One turn moves each row of this set onto another row. After a few examples, where does it send each row asked below?
Vabik: [-32,-38,-23,-29,47,-28,27,45,21,50,-14,29,-10,54,35,-6,28,42,-24]
pizem: [-11,-23,-29,-13,10,-56,-22,-17,2,11,-17,19,3,76,31,8,21,18,2]
banad: [-5,-30,-27,-33,46,17,11,17,-7,31,9,18,13,68,12,-24,-17,-9,3]
pufi: [24,-31,-33,-44,26,-9,-18,14,-16,32,12,11,-7,40,12,33,-16,10,16]
pifuv: [8,5,-36,-21,12,-48,-14,-14,-6,19,-12,6,-16,70,20,-16,35,19,-24]
Gov: [-10,-56,-21,-26,53,-1,-4,17,-25,62,35,8,-18,35,4,11,29,19,-24]
rit: [-10,-68,-35,-11,10,-7,-22,30,-21,37,-16,-2,-14,20,36,-9,9,16,-30]
lapar: [-21,-39,-1,-26,28,-7,-45,28,30,38,22,23,11,75,25,-27,7,20,-30]
Tir: [-16,-58,29,-20,44,-28,-16,31,-11,33,-7,24,3,45,27,17,-11,36,12]
pumu: [0,-26,-13,-42,-1,-32,-4,19,3,67,4,7,-24,48,6,-8,49,-6,-37]
lovum: [13,-67,3,-55,3,-13,7,-1,13,50,-2,22,-17,67,9,-24,-3,14,-31]
ludig: [-13,-20,18,-5,35,-1,3,27,-9,58,-27,-8,-13,55,6,-17,21,34,-45]
Guda: [6,-17,-59,-30,33,-41,-14,-23,3,22,11,11,-7,68,26,21,28,25,-15]
tedev: [-5,-33,-6,-8,28,2,9,6,4,11,17,19,-15,27,3,-18,6,67,3]
zolu: [-32,-4,10,-3,10,-21,-16,21,30,41,-4,2,19,74,10,10,-1,33,0]

rit -> tedev
zolu -> pumu
Gov -> Tir
Now these:
lovum -> banad
pifuv -> Guda

One turn moves each row of this set onto another row. After a few examples, where does it send each row asked below?
kefa: [11,-25,-3,16,-8,17,8,8,27,-5,2,-9,-20,15,25,6,0,-4,15,22,-25,-6,29,9,-12,4,18,-1,-6,34,8,-9,-21,-2,30,4,-2,-2,21,18,-35,-3,-3,-26,-31,1,3,-27,34]
Bado: [-5,13,17,-9,10,-4,14,-28,-17,-20,-23,-6,-23,9,-8,-8,-12,13,4,-17,-18,30,-42,-3,40,19,-7,8,1,23,14,22,32,0,11,5,20,0,-11,-14,46,10,9,5,-10,-1,1,-15,-7]
dusi: [4,26,28,-24,-11,-11,-6,1,6,-9,-22,-5,7,11,-15,-11,-8,14,17,-16,20,13,-16,-18,14,-20,4,-22,26,-26,3,6,13,13,21,-18,20,0,-39,-16,4,-28,19,24,24,0,14,5,-30]
Seleg: [-18,-14,3,28,-11,-13,-12,-3,10,7,15,-8,33,-27,-17,10,26,-5,-33,46,14,-14,9,-1,-15,-11,5,-10,-6,-11,16,-27,-14,5,-21,-13,-14,23,-11,-19,17,-1,0,-19,14,-35,-16,-18,-2]
Keter: [12,-22,-1,17,-6,19,9,13,26,-5,2,-8,-25,21,25,5,-1,-7,15,22,-23,-6,28,13,-8,5,25,-2,-4,33,7,-7,-19,-5,31,5,1,-4,26,19,-32,0,-8,-24,-30,1,-5,-24,29]
Far: [-16,-3,11,32,-16,0,-7,10,5,7,20,-8,23,-11,-15,9,25,-13,-28,50,19,-19,10,7,-7,-7,22,-9,-3,-11,17,-25,-8,-5,-20,-7,-9,21,8,-16,25,8,-12,-11,14,-35,-33,-2,-19]
bekog: [-3,13,10,-11,12,-12,13,-33,-17,-21,-22,-8,-19,2,-7,-9,-14,13,9,-20,-22,30,-43,-10,33,14,-11,10,4,20,11,25,29,6,15,1,15,0,-13,-15,44,4,11,2,-10,-2,4,-20,-2]
zup: [-5,-17,-7,5,-33,14,21,10,23,-3,-32,27,4,13,15,-22,-30,5,23,-23,-8,-25,-1,6,3,-14,-13,4,14,26,16,0,-5,-5,4,-25,-19,-15,-19,5,7,-40,23,-24,4,3,-8,37,0]
Libu: [10,27,34,-21,-16,0,-10,-1,2,-18,-19,-6,2,20,-17,-12,-6,7,4,-16,17,12,-18,-14,17,-11,12,-16,27,-22,3,-9,22,7,15,-14,25,-7,-32,-20,2,-28,14,23,23,6,9,24,-34]
vog: [1,28,36,-18,-20,7,-9,-2,5,-15,-23,-1,3,18,-22,-7,-1,24,12,-3,21,5,-13,-9,20,-11,0,-14,19,-20,10,5,20,6,17,-17,21,1,-37,-13,4,-18,24,31,28,8,20,14,-33]
dolit: [-9,-11,-3,7,-33,18,27,19,22,3,-29,27,0,21,17,-22,-31,1,30,-22,-2,-28,1,10,10,-15,-5,-2,16,23,15,11,-7,-9,6,-25,-17,-9,-11,9,14,-34,16,-21,8,1,-18,38,-8]
reva: [29,-10,6,-31,48,-2,-10,14,-15,-11,4,-26,-36,-6,0,-3,0,-7,18,-12,-16,8,14,-9,10,-10,6,24,-11,-12,-20,10,0,-38,29,10,-9,31,13,20,-33,3,-8,6,9,17,-9,9,-2]
Pifom: [5,11,4,12,-46,7,6,11,16,23,-1,5,20,2,-14,-1,-17,5,-21,14,18,-8,-10,11,-25,-19,32,-18,30,8,10,-20,-5,11,-18,-23,-10,-17,29,-13,4,-1,-2,-20,-2,-38,-7,-2,-1]
nege: [25,-13,12,-16,36,28,14,11,-27,-21,-10,-8,-39,-14,5,5,17,20,8,-6,-14,4,13,7,29,16,-2,33,-29,9,-14,9,-5,-38,-1,11,2,32,26,-10,-31,18,3,11,1,2,1,18,-8]
Noset: [16,-15,19,-29,45,17,-12,14,-11,-10,-3,-19,-42,2,-3,2,9,4,2,-4,-11,7,20,2,23,2,-1,23,-26,-1,-12,-1,0,-41,14,17,0,35,-3,19,-33,12,-3,8,16,26,-2,13,2]
Kogul: [39,-18,-5,-25,47,2,15,8,-26,-17,-4,-17,-29,-27,13,-3,8,4,11,-26,-20,15,8,-8,16,2,0,28,-18,1,-24,6,-10,-28,6,8,-2,25,26,-17,-38,-1,-3,1,-6,-5,-3,14,-3]
tovul: [19,-20,-2,-24,47,8,16,5,-23,-9,-14,-11,-28,-31,9,7,15,25,17,-14,-12,7,16,-4,21,3,-17,23,-29,4,-18,24,-19,-25,5,5,-2,39,10,-10,-35,11,10,7,2,-7,12,-10,6]
rog: [-7,8,12,15,-46,26,6,11,19,28,-9,9,15,7,-16,4,-9,17,-31,22,26,-8,-4,20,-15,-9,24,-21,16,16,16,-20,-9,10,-29,-19,-3,-9,14,-12,6,9,4,-19,6,-34,1,-7,2]
bok: [-17,-13,-12,49,11,-17,1,-1,-16,-46,14,-6,21,-19,3,3,36,-16,-6,24,2,-14,5,-16,10,7,7,29,-14,-23,16,1,13,-7,-4,-5,-4,24,18,-27,35,0,14,0,8,-10,-17,3,-41]
rifo: [-32,-18,-9,41,27,-17,8,11,-6,-26,7,-8,16,-22,14,3,35,-19,-11,15,15,-8,13,-15,20,4,5,9,-16,-23,14,9,-6,-1,-12,3,3,33,-1,-27,43,5,7,-3,17,-16,-19,-15,-33]
loda: [19,-17,5,-30,44,2,-16,1,-11,-10,-4,-20,-29,-13,-5,3,6,13,17,-1,-19,2,17,-8,8,-6,-17,28,-24,-6,-13,10,-2,-32,24,5,-11,37,-6,21,-39,3,9,6,14,20,11,-2,11]
Sepim: [-14,-17,-2,4,-27,20,26,19,26,6,-34,28,-1,18,18,-20,-29,2,18,-26,1,-22,4,11,14,-12,-11,-8,11,28,16,3,-11,-5,-1,-19,-12,-9,-26,5,13,-34,18,-25,11,0,-11,34,1]
tal: [1,17,12,-11,10,-11,14,-28,-18,-22,-18,-9,-22,8,-7,-10,-15,7,9,-22,-22,30,-43,-7,34,14,-3,10,7,19,11,23,32,1,16,4,17,-4,-3,-18,45,5,6,3,-12,-2,-3,-10,-9]
fufa: [-3,3,0,11,-44,6,4,0,19,28,-9,5,27,-7,-17,3,-12,17,-21,19,17,-7,-7,8,-29,-18,14,-18,20,9,13,-16,-11,18,-19,-28,-12,-11,10,-11,-1,-1,12,-21,2,-37,10,-19,12]
lizo: [-3,-5,-4,31,-16,-18,-13,-1,2,-1,25,-11,34,-23,-17,7,19,-17,-22,43,7,-17,2,-4,-24,-16,18,-2,7,-18,12,-29,-4,1,-12,-15,-19,13,16,-18,17,-6,-8,-17,6,-35,-28,-2,-14]
Gevom: [6,-27,2,16,-6,22,9,11,29,-4,-2,-8,-25,20,27,5,2,-4,10,23,-21,-6,32,14,-5,7,19,-5,-9,37,9,-9,-22,-2,27,7,2,0,17,19,-32,2,-7,-25,-27,2,1,-30,32]
Tur: [-19,-27,-14,40,24,-24,-3,-4,-9,-39,7,-10,24,-29,12,-1,36,-24,-26,7,3,1,7,-20,11,6,1,20,-16,-21,11,-16,5,4,-15,-1,1,22,-6,-37,28,-11,11,-14,11,-11,-11,-4,-24]

nege -> tovul
lizo -> Far
zup -> dolit
Now these:
rifo -> Tur
bekog -> tal
dusi -> Libu
Pifom -> rog
kefa -> Keter
Noset -> loda

One turn moves each row of this set onto another row. After a few examples, where does it send each row asked below?
Zun: [-21,15,-7,7,3,1,25,-5,-49,-31,10,26,-49,36,-30,-22,-7,-13,1,5,7,-7,-1,-12,6,-1,8,-6,-10,-5,-29,-14,-31,-3]
Sive: [17,-2,28,-14,5,26,9,22,-14,9,-17,0,-20,-15,10,-18,-5,13,1,-3,1,29,-38,-10,25,-34,3,0,35,21,15,16,-25,-17]
Dobu: [22,9,18,4,-6,-25,9,3,-67,-16,22,-7,-18,29,-21,-30,-10,-14,0,19,3,10,0,-6,23,5,4,-19,7,-30,-27,-13,-58,-4]
diged: [14,18,-1,-11,-5,-6,1,9,-1,23,-27,-37,-13,-11,-10,-37,-29,34,18,6,3,4,-10,-14,20,-31,-3,7,-4,12,20,15,-8,-28]
Fedi: [-17,17,-19,-15,-2,12,7,-14,-3,-15,21,-6,-33,12,-14,-24,-18,-25,14,-2,19,-17,8,-3,8,-23,-14,19,-8,-47,13,-28,-38,14]
vuk: [20,11,7,-35,-7,-15,-12,-25,-37,-4,37,-24,-6,1,-4,2,-9,-24,-13,9,14,2,6,4,2,-24,-12,-3,6,-64,15,-4,-48,12]
laz: [13,-28,13,-17,-2,17,-40,25,-6,-6,-13,23,-15,43,-13,-11,9,8,-13,25,5,17,-12,5,7,6,-11,-14,12,-3,-19,-15,5,29]
Valep: [0,24,2,-26,-12,-2,32,-28,6,-20,23,6,-26,-29,-3,13,-12,-30,-12,-9,25,5,2,-12,1,-3,-11,-7,7,-62,12,2,-15,-2]
gozuf: [3,-3,0,-31,8,-4,-12,13,-41,15,-20,-12,18,-27,19,-12,2,17,7,19,8,-6,-13,-10,-18,-17,-4,6,7,14,26,27,-19,-31]
badat: [14,40,7,-9,19,-13,-5,-23,33,10,17,-7,9,14,-1,-4,-16,32,-1,-12,8,-14,2,15,2,-1,20,-15,17,32,9,-9,-6,-11]
mut: [7,-7,-2,-16,-4,-11,-10,12,-14,2,10,24,24,18,8,-16,0,40,15,17,0,-5,24,7,-9,12,-18,4,-6,-34,-9,-21,22,19]
luve: [-4,19,-14,2,44,-3,-12,-12,5,-3,15,-2,15,19,6,-3,14,22,-4,11,5,1,-10,-1,-16,-13,31,-1,-2,36,13,13,-3,23]
kas: [8,42,5,1,-1,-21,28,-10,-36,-19,11,24,-18,-6,-7,-11,-19,-5,17,-10,1,7,12,-14,8,20,7,-16,2,-46,-34,1,-37,-27]
bepi: [5,8,-1,-15,4,8,-7,-5,-8,-19,8,-17,-37,12,-10,-13,-7,-70,-13,10,26,5,-29,-7,3,-11,-1,-19,13,-45,18,0,-28,2]
Tul: [6,0,3,-5,-8,-10,14,1,15,-9,-4,27,-19,20,-19,-8,-4,14,-14,10,14,9,-4,0,-1,15,-4,-29,0,-13,-7,-3,64,13]
zuz: [6,7,-4,-27,-8,4,-16,-35,-13,-26,7,-1,-45,-1,-41,21,-5,-22,-29,18,34,3,3,-10,13,-27,-16,0,-15,-27,12,1,-23,23]
budal: [16,-24,28,-44,-17,-19,-9,6,-1,3,13,4,4,14,4,3,6,18,-32,2,-10,23,9,6,-12,16,-10,-29,23,-31,-32,19,16,10]
Dudo: [4,17,10,-9,-7,-30,5,-20,-53,-35,-1,10,-31,1,-26,6,-5,8,-23,25,10,7,23,-26,10,7,-8,-6,-26,-22,-34,17,-34,-5]
Vuv: [6,7,-1,-11,1,-8,8,-4,48,10,3,-38,11,-7,-15,-8,-2,11,-9,9,20,3,-10,-10,7,34,19,-23,22,32,-2,-1,-21,-2]
safi: [8,-3,4,-8,-4,-9,-3,29,16,15,2,-17,-8,47,4,-47,-11,0,7,1,-14,15,-11,7,-3,13,3,-22,13,-40,-23,-4,19,5]
valo: [8,-13,30,-7,11,-17,12,14,26,-19,25,-32,17,3,24,-29,8,10,-23,16,14,9,-8,-2,20,7,7,-2,30,31,6,-5,-32,14]
Figib: [-19,-21,6,-39,-15,-4,42,5,-10,10,2,-28,-13,-22,-1,-21,-8,18,-15,-9,3,1,-7,-12,-8,-24,1,-1,19,29,8,31,-5,-26]
kuzi: [7,18,29,-5,23,3,-2,-9,0,-7,6,-17,12,6,32,4,23,39,-36,32,8,17,-26,-15,0,8,10,6,4,18,14,3,-21,18]
farip: [3,7,5,-5,-7,-27,15,-3,-42,-32,-1,9,-33,8,-29,-10,-7,-44,-21,16,20,1,-7,-15,0,28,10,-42,5,-12,-27,12,-24,-28]
Zunuz: [16,-2,6,-12,-3,-5,17,-5,-39,13,7,1,-6,-10,-23,-9,-8,22,0,8,22,2,-21,4,11,-45,7,-15,17,41,38,8,13,-10]

safi -> mut
luve -> valo
Now these:
diged -> gozuf
Valep -> zuz
kas -> Dudo

